[[-36   0   6  29 -34  36 -44  -4 -17   1]
 [ 31  36   0  33  16  49 -34   5  12 -41]
 [-27   8 -22   0   0   0 -55  12  -9  -1]]
->
[[-36   0   6  29 -34  36 -44  -4 -17   1]
 [-27   8 -22   0   0   0 -55  12  -9  -1]]

[[ 13  40   8   6  25 -36  11]
 [ -3  46 -13   2  28  18  24]
 [ 22 -14  -9  46   8  -3   2]
 [-11  39  27 -35 -17   2   0]
 [ -8  41 -24  28  25   9 -14]
 [ 37  -5  26 -24  10  28  18]
 [ 18   4 -47  14   6 -15  19]]
->
[[ 13  40   8   6  25 -36  11]
 [ 22 -14  -9  46   8  -3   2]
 [ -8  41 -24  28  25   9 -14]
 [ 18   4 -47  14   6 -15  19]]

[[-23  11]
 [ 58 -14]
 [-16  29]
 [  9 -20]
 [-20  28]]
->
[[-23  11]
 [-16  29]
 [-20  28]]

[[  5   4 -30  -1  -9 -11  19 -26   0  24  26 -18 -23  -3   7]
 [  0  48   3   6  14  -5  -7  22 -10   4  19 -12 -18  14   9]]
->
[[  5   4 -30  -1  -9 -11  19 -26   0  24  26 -18 -23  -3   7]]

[[ -2  49 -49  16  13  24 -54 -24   0  31]
 [ 38 -34  14 -37  52   4  27   2 -32   0]]
->
[[ -2  49 -49  16  13  24 -54 -24   0  31]]

[[ 40   2  57  41  13 -11 -31   3 -15]
 [ 17   6  13  38 -35 -19 -38  42  -7]
 [  2   4  14  23 -55 -16 -27  33  14]
 [ 19 -11  37  23 -10  -3 -37  17 -14]]
->
[[ 40   2  57  41  13 -11 -31   3 -15]
 [  2   4  14  23 -55 -16 -27  33  14]]

[[-21 -13  -2  -6   4  17  11 -15  21]
 [-52 -19  16 -20  -1  19   9  -7  50]
 [-27 -18  -6  -9 -19   4  -3   1  14]
 [ -7 -18 -12 -20  11  12  19 -19  13]
 [-48 -13  32   2  -6  37  35   6  37]
 [  1 -13   8 -18 -12   1  10 -11  18]
 [-21 -23  20   2   6   7  11 -10  18]]
->
[[-21 -13  -2  -6   4  17  11 -15  21]
 [-27 -18  -6  -9 -19   4  -3   1  14]
 [-48 -13  32   2  -6  37  35   6  37]
 [-21 -23  20   2   6   7  11 -10  18]]

[[  3   1  -9   2   1  -8]
 [-38   5 -35 -37 -19 -18]
 [-15  -3  34 -30 -16  52]
 [-21  -1  17 -30 -16  32]
 [-38   3  -9 -43 -22  12]
 [-26   1  -9 -30 -16  12]
 [-21   3 -18 -11  -6 -18]
 [-38   1   8 -49 -22  32]
 [-26   3 -26 -24 -12  -8]]
->
[[  3   1  -9   2   1  -8]
 [-15  -3  34 -30 -16  52]
 [-38   3  -9 -43 -22  12]
 [-21   3 -18 -11  -6 -18]
 [-26   3 -26 -24 -12  -8]]
---
[[ 44  -7 -44  56  56  12 -13  31 -19   6 -38   6  12 -25 -19  25]
 [ 32  -5 -32  41  41   9  -9  23 -14   4 -28   5   9 -18 -14  18]
 [ 14  50 -38  11 -27   8 -25  -3  39  33 -34 -31  -7 -18  22 -10]
 [ -4 -37  49  -3  35   1  33  12 -27 -21  43  39  17  27 -10  18]
 [ 12  50 -42  12 -29   8 -26  -5  39  32 -36 -32 -10 -19  21 -10]
 [ 32  -2 -30  40  39  10  -8  23 -11   7 -26   4  10 -17 -11  18]]
->
[[ -4 -37  49  -3  35   1  33  12 -27 -21  43  39  17  27 -10  18]
 [ 32  -2 -30  40  39  10  -8  23 -11   7 -26   4  10 -17 -11  18]
 [ 32  -5 -32  41  41   9  -9  23 -14   4 -28   5   9 -18 -14  18]
 [ 14  50 -38  11 -27   8 -25  -3  39  33 -34 -31  -7 -18  22 -10]
 [ 12  50 -42  12 -29   8 -26  -5  39  32 -36 -32 -10 -19  21 -10]
 [ 44  -7 -44  56  56  12 -13  31 -19   6 -38   6  12 -25 -19  25]]

[[ 13  51 -37  11  49  -5  19  16  20 -59   6 -19  10  15 -13]
 [ 13  42 -20  11  30  -5  15  16  16 -24   6 -12  10  15 -13]
 [ 13  23 -16  11  17  -5  12  16  10 -12   6 -11  10  15  -9]
 [ 13  42 -29  11  30  -5  15  16  20 -52   6 -12  10  15 -13]]
->
[[ 13  23 -16  11  17  -5  12  16  10 -12   6 -11  10  15  -9]
 [ 13  42 -20  11  30  -5  15  16  16 -24   6 -12  10  15 -13]
 [ 13  42 -29  11  30  -5  15  16  20 -52   6 -12  10  15 -13]
 [ 13  51 -37  11  49  -5  19  16  20 -59   6 -19  10  15 -13]]

[[ -2  -4 -44]
 [-39  -8  22]]
->
[[-39  -8  22]
 [ -2  -4 -44]]

[[-28  51 -50 -20  31 -28  25 -20 -38  18 -16  33 -17   3 -15  32]
 [  8 -26 -31  23  42  11 -19  16 -12 -44  14  28  -4  43  -4 -19]]
->
[[  8 -26 -31  23  42  11 -19  16 -12 -44  14  28  -4  43  -4 -19]
 [-28  51 -50 -20  31 -28  25 -20 -38  18 -16  33 -17   3 -15  32]]

[[-27  31  15  22  -7 -17 -11   0  -6 -14  -7  -5]
 [-21  -1 -12   4  15  -8 -19  12  16   9 -11  25]
 [ -6 -24 -44  18 -22   7   0 -15  -9 -15   2 -31]
 [  5   8  17  39 -11  15 -33  52  10 -10 -31  31]
 [  4  -1   0   8   9   8  11   4  -1  -2  -1  -4]]
->
[[  5   8  17  39 -11  15 -33  52  10 -10 -31  31]
 [-27  31  15  22  -7 -17 -11   0  -6 -14  -7  -5]
 [  4  -1   0   8   9   8  11   4  -1  -2  -1  -4]
 [-21  -1 -12   4  15  -8 -19  12  16   9 -11  25]
 [ -6 -24 -44  18 -22   7   0 -15  -9 -15   2 -31]]

[[ -6 -42 -13  44   8  12 -27 -15  44  22  19 -19  31 -37]
 [-46  -4   9  28   4  19  -1 -50  26  33   9   8  26 -17]
 [ 19 -26 -21 -21  21  -1 -28  12 -18 -22 -33 -20  21  15]]
->
[[-46  -4   9  28   4  19  -1 -50  26  33   9   8  26 -17]
 [ -6 -42 -13  44   8  12 -27 -15  44  22  19 -19  31 -37]
 [ 19 -26 -21 -21  21  -1 -28  12 -18 -22 -33 -20  21  15]]

[[-19  -2  -4  -6   5 -38]
 [-19   2 -11 -21   4 -37]
 [  4 -21  -1  28  35  15]
 [-22  16 -30   0  -4  -1]
 [ 18  31  10   6   7  31]
 [  6 -46 -12  20   9   3]
 [ 10  31  11  17   5  21]
 [ 12  35   4  16   6  31]
 [ -1   7  31 -15  11 -34]
 [-19   1   7   2   6 -42]]
->
[[ -1   7  31 -15  11 -34]
 [ 10  31  11  17   5  21]
 [ 18  31  10   6   7  31]
 [-19   1   7   2   6 -42]
 [ 12  35   4  16   6  31]
 [  4 -21  -1  28  35  15]
 [-19  -2  -4  -6   5 -38]
 [-19   2 -11 -21   4 -37]
 [  6 -46 -12  20   9   3]
 [-22  16 -30   0  -4  -1]]

[[ 34  12 -11   8]
 [-15 -22   6  10]
 [-25  -1  18  49]
 [-37 -20  11  31]
 [-33  -8 -17  -8]
 [-16  16   5  37]
 [ -3  -8 -16  -6]
 [  7  28 -13   6]
 [-28  -5  -5  30]
 [  6  24   8  19]
 [ -9  31  17  16]]
->
[[-25  -1  18  49]
 [ -9  31  17  16]
 [-37 -20  11  31]
 [  6  24   8  19]
 [-15 -22   6  10]
 [-16  16   5  37]
 [-28  -5  -5  30]
 [ 34  12 -11   8]
 [  7  28 -13   6]
 [ -3  -8 -16  -6]
 [-33  -8 -17  -8]]

[[ 37 -12 -50 -37   0  22 -37  24   1   5  47  25  -1]
 [ 12  -5 -27  -8  40  -1 -23   6  54  -6  33  16  19]
 [ -4  10 -32   5  11  25 -13   9  43  -3  25  36  14]]
->
[[ 12  -5 -27  -8  40  -1 -23   6  54  -6  33  16  19]
 [ -4  10 -32   5  11  25 -13   9  43  -3  25  36  14]
 [ 37 -12 -50 -37   0  22 -37  24   1   5  47  25  -1]]
---
[[-33   8 -17  -8  12]
 [ 45 -28   0   7  -4]
 [-10  -4 -15 -17  37]
 [-17  13   5  16  19]]
->
[ 12   7 -15  13]

[[ -6 -50  31 -45]
 [ 19  -3 -10   2]]
->
[-45 -10]

[[ 55 -17 -51]
 [ 12   0  20]]
->
[-51   0]

[[ -7  -3  28  10]
 [-22   8 -10 -12]
 [  2 -13  10   2]
 [-19 -27 -13 -10]
 [ 44  42 -14   8]]
->
[ 10 -10 -13 -19]

[[ -3 -57]
 [-35  33]
 [ 18  -9]]
->
[-57 -35]

[[35 10]
 [53 15]]
->
[10 53]

[[ 14 -26  -7 -23]
 [-40  29  -1  26]
 [  1 -10  44 -36]
 [  0   5 -43 -17]]
->
[-23  -1 -10   0]
